Some points, each followed by its number:
tensor([-0.73, -1.13,  2.05,  0.51, -0.63, -1.04,  2.24, -2.18,  0.64,  0.02, -0.64,  2.63,  0.60, -0.53, -1.23, -0.35,  0.34, -0.72,  0.39,  1.11,  0.90, -1.65, -1.29,  1.03]) 0
tensor([-0.96,  0.67, -0.45,  0.68, -0.18,  0.71,  1.15, -0.26, -0.20,  0.58, -1.25,  1.29, -1.58,  0.80, -0.99, -0.80, -0.26,  2.94, -0.77, -0.23,  0.04,  0.64, -0.43,  0.00]) 1
tensor([ 0.19,  0.69, -0.07,  0.24,  0.58,  0.01, -0.28,  1.46, -0.54,  0.82,  1.02, -0.20,  0.35, -0.53,  1.05,  0.90, -0.57, -0.88, -0.43,  0.79, -0.85,  0.60,  0.99, -1.06]) 2
tensor([ 0.48,  0.67, -0.10,  0.66,  0.21, -0.82, -1.30,  3.69, -1.39, -0.57, -0.82, -1.22, -1.74, -0.48,  2.12, -1.20, -1.42, -0.03, -0.70, -0.55,  1.00, -2.02, -0.93,  1.35]) 3
tensor([ 1.75,  0.08, -1.10, -1.16,  0.44,  0.21,  0.16,  1.91, -1.27,  0.10,  0.93, -0.94, -1.42,  1.81,  0.28, -0.43,  0.17, -0.44,  0.74,  0.33,  0.92, -0.79,  0.44, -1.61]) 4
tensor([ 0.46, -0.57, -0.73,  0.37, -0.01, -1.41, -1.02,  5.47, -1.35,  0.69, -0.32, -1.63, -1.60, -0.18,  0.44, -1.03, -1.13, -0.94, -0.64, -0.66,  0.83, -1.24,  0.14, -1.90]) 5
tensor([-1.08,  2.31, -0.62,  1.65,  0.48, -0.72, -0.30,  0.44, -0.33,  0.04,  1.44, -0.39, -1.30,  0.10,  0.55,  0.38, -0.70,  0.29, -0.63, -0.33,  1.10,  0.70,  0.80, -1.15]) 6
tensor([-1.02, -1.46,  0.54,  0.09, -1.15, -0.86, -1.21, -2.22,  1.90, -0.37, -0.93, -0.75,  4.35,  0.19, -1.02,  0.03,  0.77, -1.04,  1.05, -0.97, -0.41, -0.19,  1.57, -0.48]) 7
tensor([ 1.71,  0.51, -0.88, -0.24,  1.04, -0.90, -1.20,  3.55, -1.31, -0.57,  0.18, -1.03, -1.79, -0.76,  2.55, -1.44, -1.63,  0.01, -1.18, -0.21, -0.18, -1.77, -0.86,  0.65]) 8
tensor([ 0.00, -0.77, -0.94, -0.24,  0.82, -0.69,  0.45, -1.71, -0.84,  0.60,  2.86,  1.60, -0.69, -0.58, -0.58,  0.20, -1.17, -0.16, -0.18,  2.21,  0.71, -0.99,  0.66,  0.01]) 9
tensor([ 0.43,  1.04,  0.16,  0.37, -0.11,  0.03,  0.55,  0.32, -0.04,  0.10,  0.13,  0.33, -0.69,  0.42, -0.35, -0.98, -0.22,  1.75, -0.32, -0.75,  0.86,  0.15,  1.55,  0.09]) 10
tensor([-0.08,  0.48, -0.29,  0.44, -0.45, -0.10,  1.46,  1.97, -0.58, -0.75, -0.50,  0.33, -0.87,  0.23, -0.09, -0.43, -0.13,  0.27, -0.69, -0.57,  2.37,  1.43,  0.50, -0.77]) 11
tensor([ 0.62,  0.12,  0.27, -0.85,  0.80,  0.07, -0.35,  1.26,  0.02,  0.71,  0.41,  0.48, -0.90, -0.58,  0.03,  0.30, -1.19,  1.89,  0.45,  0.28, -0.45, -1.02,  1.23, -0.79]) 12
tensor([ 3.58, -0.08, -0.57, -1.59, -0.38, -0.51, -0.64,  0.19, -0.85,  0.98,  2.35, -1.43, -1.49,  1.05, -0.22, -1.09, -1.11, -0.56,  1.14,  0.34,  0.58, -1.84,  0.75, -1.54]) 13
Which point above is nearest to each new point by angle, seen from the average point of the numbered points? Its number follows each.
tensor([-0.82, -0.16,  0.17,  1.86,  0.56, -1.11, -0.93, -0.04,  0.58, -0.59, -0.70,  0.28, -0.17,  0.51,  0.32,  1.56,  2.57, -0.54,  0.76, -0.04,  0.33, -0.72, -0.59, -0.77]) -> 7
tensor([-0.33,  1.02, -0.29,  0.43,  0.31, -1.58,  2.68, -2.14, -0.28,  1.02,  1.94,  1.36,  1.04, -0.33, -1.01, -0.30, -0.69, -0.63,  0.01,  0.00,  1.42, -0.72, -0.77, -0.90]) -> 0
tensor([-0.82, -1.14, -0.34,  0.04,  0.07, -0.81, -0.36, -1.12,  0.33,  0.33, -1.34, -0.10,  2.03, -0.08, -0.63,  1.57,  0.36, -0.82,  0.07,  0.75, -1.45,  4.17,  1.02, -1.40]) -> 7
tensor([-0.53,  1.24, -0.97,  1.36,  0.60,  0.68, -0.07,  0.68, -0.36,  1.44, -0.71,  0.51, -1.03, -0.51,  0.02,  1.13,  0.17,  1.04, -0.68,  0.67, -1.18,  0.56, -0.32, -0.30]) -> 1
tensor([-0.25,  0.29,  2.33,  0.29, -0.69,  1.13,  0.53,  0.49, -0.07, -0.41, -1.13, -0.42,  0.15,  0.59, -0.42, -0.68, -0.69,  0.40,  0.15, -0.73,  0.69, -1.39, -0.61,  1.76]) -> 0
tensor([-1.16,  0.06,  1.74, -0.34, -0.63,  0.99, -0.03, -0.70,  0.84, -0.39, -0.94, -0.24,  2.28,  0.07, -0.46, -0.51,  0.06,  0.76,  0.00, -0.73, -0.20, -1.06, -0.68,  2.35]) -> 7
tensor([-0.31, -0.89, -0.59,  0.11,  0.10, -0.83, -0.71, -1.23,  0.92, -1.05,  0.24, -0.41,  1.33,  0.16,  0.34,  0.56,  1.17, -0.97, -0.01, -0.51, -0.16,  3.66,  0.13, -0.36]) -> 7
tensor([-0.84,  0.66,  1.33,  1.49, -0.55,  1.24, -0.34, -0.79, -0.12,  0.10, -0.82, -0.18, -0.79,  0.24,  0.31,  0.04, -0.31,  0.42,  0.07,  0.91,  0.95, -1.25,  0.26,  1.66]) -> 0
tensor([-0.42, -0.63, -0.42,  0.56, -0.57, -0.79,  0.79, -0.19,  1.71, -0.07, -1.31,  1.25, -0.45,  1.26, -1.34,  0.18,  1.41,  0.98, -0.31, -0.76, -0.53,  2.43, -0.80, -1.38]) -> 1
tensor([ 0.57, -0.14, -0.06, -0.61,  0.49,  1.94, -0.65,  0.61, -0.64,  0.21,  0.47, -0.25, -1.51, -0.70,  1.55, -0.45, -1.22,  0.80, -0.65,  2.28, -0.91, -0.84, -0.17,  1.50]) -> 8
tensor([-0.62,  1.97, -0.62,  0.99,  0.68, -0.44, -0.09,  0.93, -0.74, -0.58,  1.21, -0.35, -1.34,  0.09,  1.09, -0.09, -0.78, -0.21, -0.63, -0.29,  1.07,  1.37,  0.26, -0.13]) -> 6
tensor([-0.85, -0.43,  0.91, -0.61, -0.69,  2.05, -0.40, -1.98,  1.35, -0.19, -1.18,  0.30,  0.47, -0.54, -0.81,  0.27,  1.35, -0.01, -0.15, -0.55, -1.17, -1.91, -0.37,  4.22]) -> 0
tensor([-0.13,  0.57,  0.13,  0.71,  1.43,  0.64, -0.11,  0.12,  0.01,  0.53, -1.51, -0.10,  1.27, -0.50, -1.19,  0.19, -0.22,  0.99,  1.04, -0.36, -1.05, -0.70,  0.11,  1.00]) -> 7
tensor([-0.38, -0.45, -0.23, -0.12,  0.12,  0.99,  2.48,  1.61, -0.38, -0.78, -1.27,  1.04,  0.36, -0.46, -1.25, -0.10, -0.19,  0.44, -0.39, -0.50, -1.41,  2.10, -0.69, -0.85]) -> 1
tensor([ 1.35, -0.17,  0.41, -0.54, -0.35,  0.18,  0.19,  3.40, -0.02,  0.77, -0.29,  0.36, -0.72, -0.47, -0.49, -0.29, -1.35,  1.16,  0.18, -0.02, -1.16, -1.26,  0.06, -1.14]) -> 12
tensor([-1.07,  1.16, -0.65,  0.82,  0.49, -0.54,  0.63, -1.11,  0.81,  0.30,  0.54, -0.76,  0.88, -0.15,  0.33,  0.26,  0.32, -0.89,  0.19, -0.62, -0.02,  2.36,  0.35, -0.60]) -> 7
tensor([-1.89, -1.38,  0.81, -0.89, -1.15,  0.79, -1.18, -2.50,  2.29, -0.99, -1.25,  0.43,  2.61, -0.02, -1.35,  0.28,  2.35, -0.83, -0.01, -0.71, -1.31,  1.05, -0.99,  1.26]) -> 7
tensor([-1.61, -0.48,  2.49, -0.04, -0.80, -0.73,  2.50, -2.06,  0.01,  0.92, -0.55,  1.90,  0.78, -0.08, -1.27, -0.52,  0.54, -0.71, -0.09,  0.70,  0.73, -1.78, -1.94,  0.84]) -> 0
tensor([-0.43, -0.60,  0.37, -0.58,  0.00, -0.48, -0.54,  3.32, -0.88,  0.12,  2.29, -1.43, -0.54, -0.76,  1.99, -0.41, -0.50, -1.08, -0.15, -0.23,  1.45, -0.68, -0.19, -1.45]) -> 5
tensor([-0.55, -0.67,  0.36,  1.29, -0.57, -0.34,  0.22,  0.81, -0.33, -1.11, -1.28,  0.62,  1.66,  1.14, -0.88,  0.21,  1.96, -0.57, -0.23, -0.82, -0.23,  0.84, -0.61, -0.16]) -> 7
